(in the rows, 128 means zero)
Each named turn below is shown by a few rows before and after it. Which turns, in which order, take the first row of each later pair to the second? The first pair is answered.
M (before => after):
[142 154 150 131  99  99 102 131 141 135 118 157  85] => [144 120 141  98 107 112 156 132 123 118 175 162 116]
[141 114 159 144 115 105 154 109 104 122 132 133  78] => [148  97 151 125 118 129 154 150  86 148 143 121 104]
[118 148 135 125 100 137 139  61 132 109 155 126 130] => [123 125 127 102 106 169 122 131 105 160 158 101 161]
[136 165 151 132 123 116  90 140 120 144  93 121 148] => [133 154 150 123 125 103 148  86 128  95 136 143 150]
B (before => after):
[111 118 125 155 137 137 140 102 123 142 108 105  89] => [134 116 129 143 129 148 155 106 122 154 119 101  96]
[148 122 102 119 109 154 142 100 155 134 154 139 122] => [123 133 104 128 116 136 131  83 165 113 145 147 125]
[109 133 129 115 133 133 131 138 137 123 144 132 202] => [ 85 124 121 127 145 117 109 142 132 118 136 128 188]
[113 113 122 134 141 116 101 143 105 128 128 127 124] => [146 113 130 119 127 138 123 151 102 143 140 124 133]
L (before => after):
[ 74  98 139 142 157  82 100 132 114  97 128 122 143] => [120  85  96 159 139 108  87 120 156 122 121 120  79]
[ 90 130 105 127 152 121 116 132 131 116 132 137 159] => [107 124  84 139 144 129 109 119 152 119 128 136 124]
[ 76 129 187 146 139  79 115 156  90 126 122 135 145] => [ 99 117 139 178 131  80  99 116 137 119 115 140  63]
E (before => after):
[132 164 134 101 117 136 135 112 151 132 103 140 159] => [139 161 122 108 114 140 130 109 162 134 104 140 149]
[107 134 125 156 138  93 130  78 135  95 149 178 126] => [120 129 110 166 135 101 118  81 148 104 144 174 102]
[130 162 160 170 129 107 105 109 100 122 100 123 101] => [123 167 166 164 133 101 114 106  94 114 102 126 117]
Now pairs of rows:
Each pair is two turns apart.
[ 94 143 129 137 145 101 116 104 128  91 121 144 146] => [102 101 109 150 152 105 114 119 114 102 134 132 106]  B, M
[151 145 112 103 117 144 148 126 154 144 129 132 166] => [129 152  96 125 126 129 121 109 174 129 112 138 139]  B, L
[111 143 148 155 133  92 117 130 119 101 103 129 130] => [146 106 113 137 126 121 166 120 124 102 157 132 123]  L, M
[121 113  98 126 152 144 107 129 131 118 150 128 131] => [117 116 104 122 154 143 110 136 122 120 152 126 145]  L, L
[125 142 149 144 123 108 119 102  99 147 125 150 148] => [127 127 127 151 124 105 126  85 111 134 136 155 123]  M, L
[ 87 118  84 122 140 107  58 126 157 115 125  86 113] => [166 102 104  95 111 158  94 162 133 166 140  71 114]  E, B
[185 136 175 119  89 132 128 114 121 148  89 149  95] => [130 151 197 125 112  98 111 110 103 118  79 159 129]  L, B
[125 134 142 152 129 107  88 129 153 152 106 124 101] => [112 141 167 138 138 103  95 146 126 151 110 121 146]  L, L
[121 113 105 119 135 126 121 136 149 131 137 123 130] => [109 117 116 116 137 118 124 138 141 125 136 124 144]  L, L
[116 132 144 150 136 116 108 130 125 157  79 129 151] => [128 127 141 152 131 103 152  78 140 118 108 147 132]  B, M
[ 92 100 120 130 149 110 129  97 142 115 138 128 159] => [129  75 112 117 139 143 141 126 128 147 152 115 150]  B, B
[140 116 100 131 129 137 161 114 144 117 168 148 101] => [137 142 107 156 124 126 118 112 160 131 124 144  74]  M, M
[116 132 147 120 173 117 133 153  98 154 124 132 151] => [102 156 141 132 172 105 115 134 121 144 104 141 145]  E, M
[ 85 136 126 111 146 129 106 125 121 140 121 127 163] => [110 106  98 128 141 145 102 131 125 158 126 116 109]  L, B
[131 169 168  71  98  80 155  78 114  86 145 131 109] => [141 131 129  34 105 136 132 169  92 153 159 100 155]  E, M
[123 140 131 162 109  99 112 111 136 104  88 131 110] => [135 114 147 160 110 109 115 152  97 132  93 115 107]  B, E
[123  89 121 126 126 136 149 146 108 132 154 121 109] => [136 130 139 127 113 142 111 160 123 164 107 116 122]  B, M
[129 113 161 142 132 109 123 145  94 136 126 124 112] => [128 102 151 143 134 109 139 129  98 121 142 128 106]  L, M
[124 146 165 105 130 143 133 149 116 130 126 121 183] => [ 99 145 126 126 135 121 129  91 162  87 133 142 146]  E, L
[129 169 129 137 111 112 133  89 134 122 106 123 135] => [139 141 109 141 116 131 101 136 123 158 100 103 114]  B, L
[145 169 146 131 112 106 122  86 163 140 108 145 132] => [163 143 140 102 109 130 160 101 149 145 146 145 160]  L, M
[ 94 122 158 162 147  96 108 129 103 111  94 122 111] => [100 103 151 143 150 115 113 166  84 135 109 111 136]  M, M
[155 158 136 129 104 141 132 111 161 143 103 138 111] => [142 163 169 117 111 134 138 130 129 145 100 135 144]  E, L
[143 136  81  96 139 140 113  94 169 159 168 109 117] => [142 140  80 102 136 135 106  92 175 159 161 111 111]  M, M
[147 135 106 149 126 135  67 142 169 154  92 111 144] => [118 143 155 143 140 109  75 152 126 140  89 109 180]  E, L
[144 144 131 138 122 140 120 153 126 144 114 117 146] => [138 158 137 138 122 125 141 116 138 111 123 132 152]  B, M
[ 94 145 164 163 135  81  94 152 103 108  94 144 113] => [129 138 164 169 122  96  96 159 105 131  87 134  84]  L, E
[144  89 162 155  98  95 127 119 128 127 119 120  67] => [123 101 196 139 104  83 145 119 107 110 129 124 110]  E, E
[104 110 138 151 127 138  93 108 117 105 157 144 137] => [111 107 129 159 124 141  88 109 124 112 155 141 122]  E, E
[104 116 124 133 136 116 126 126 123 113 142 129 124] => [129 114 125 120 126 138 131 150 118 136 143 121 137]  M, B
[112 115  16 104 130 161 105 117 206 115 152 143 147] => [182 127  44  97  95 192 129 122 207 152 146 136 134]  E, B
[114 122 131 155 153  98  90 157  89 165 118 150 139] => [149 150 151 169 130  91 113  98 121 148 108 166 107]  B, M
[130 152  68 160 117 142  75 120 177 142 100 138  95] => [176 164  82 133  92 171 117 114 184 155 114 141 122]  B, B
[165 135  79 121 122 153 132  92 172 143 155 125  94] => [132 136 123  84 137 152 144 151 114 154 168 115 189]  M, L
[122  84  76 122 140 129 105 173 115 145 152 120 106] => [100  92  97 109 149 118 116 177  97 132 160 123 145]  L, E
[128 142 146 139 123 104 127  99 131 121 106 135 120] => [152 112 136 138 121 128 123 132 114 150 115 118 102]  B, B
[105 134 119 121 122 109 157  92 140  93 138 131 158] => [ 86 101  93 147 139 104 114 120 127 111 125 114 113]  B, E
[ 99 134  79 123 127 147  57 165 171 151  88 102 153] => [ 69 137 123 125 141 119  61 171 132 134  84 102 178]  E, L
[102  88  79 149 141 119 101 129 140 133 109 128  78] => [ 84 100 130 112 148 122 117 174  93 143 117 120 166]  L, L
[142 137 140 119 115 153 101 163 113 178 106 106 133] => [ 77 153 148 117 142 108 114 124 115 111 121 130 173]  L, E
[115 172 193 137 132  91 169 106  89  84 137 141 197] => [113 198 200 159 129  82 119 112  99 103  86 134 174]  M, M
[139  88 144 134 138 120 117 139  69 117 148 142  91] => [153 103 160 120 129 119 149 117  76 103 159 153 110]  B, L
[ 86 141 109 142 149 135  75 158 145 141 111 141 149] => [ 76 134 133 129 156 125  98 165 115 130 129 140 174]  B, L
[137 120  69 115 131 161 123 156 164 164 127 114 152] => [138 160  91 119 120 147 123 120 188 145 103 129 161]  B, M
[135 135 135 130 132 148 153  88 145 104 116 134 152] => [102 128 138 128 148 134 135 108 124 100 115 130 170]  M, L
[114 131 105 165 139 120 127  82 150 119 136 149 134] => [113 134 106 168 139 132  89 120 143 155 108 134 138]  M, M
[139 141 157 170 119 113 114  85 149 121 119 136  56] => [180 140 165 139 100 144 161  89 146 132 143 139  81]  L, M
[ 95 132 131  99 174 149 120 112 141 119 128  95 141] => [ 94 134 131 104 172 145 119 101 144 113 127  97 135]  M, M
[118 137 144 112 129 122 140 137 127 121 119 136 176] => [117 144 148 121 128 112 141 120 134 109 114 141 167]  M, M
[102 149 106 127 128  91 116 123 103  93 142 126 140] => [110 135  94 141 128  94 102 133 101 110 134 119 102]  B, M
[155 154 159 135 103 129 161 108 139 142 101 133 110] => [110 162 165 143 120 103 138 108 133 122  90 135 117]  L, B
[114 141 173 171 122  90 127  97 107 113 113 130  94] => [160 136 175 140 103 141 128 151  95 174 110 110 127]  L, L
[133 167 109 113  96 127 164  88 144 117 122 120 140] => [104 173 110 109 111 123 142 111 135 121 115 116 170]  M, B
[116  91  97 112 138 150 136 156 110 133 163 115 140] => [ 88 122 113 145 142 121  78 155 119 134 108 113 115]  L, M
[108 161 146 117 121 124  95 126 139 118  97 126 164] => [ 97 136 128 136 131 118  72 139 132 123  94 118 127]  B, L
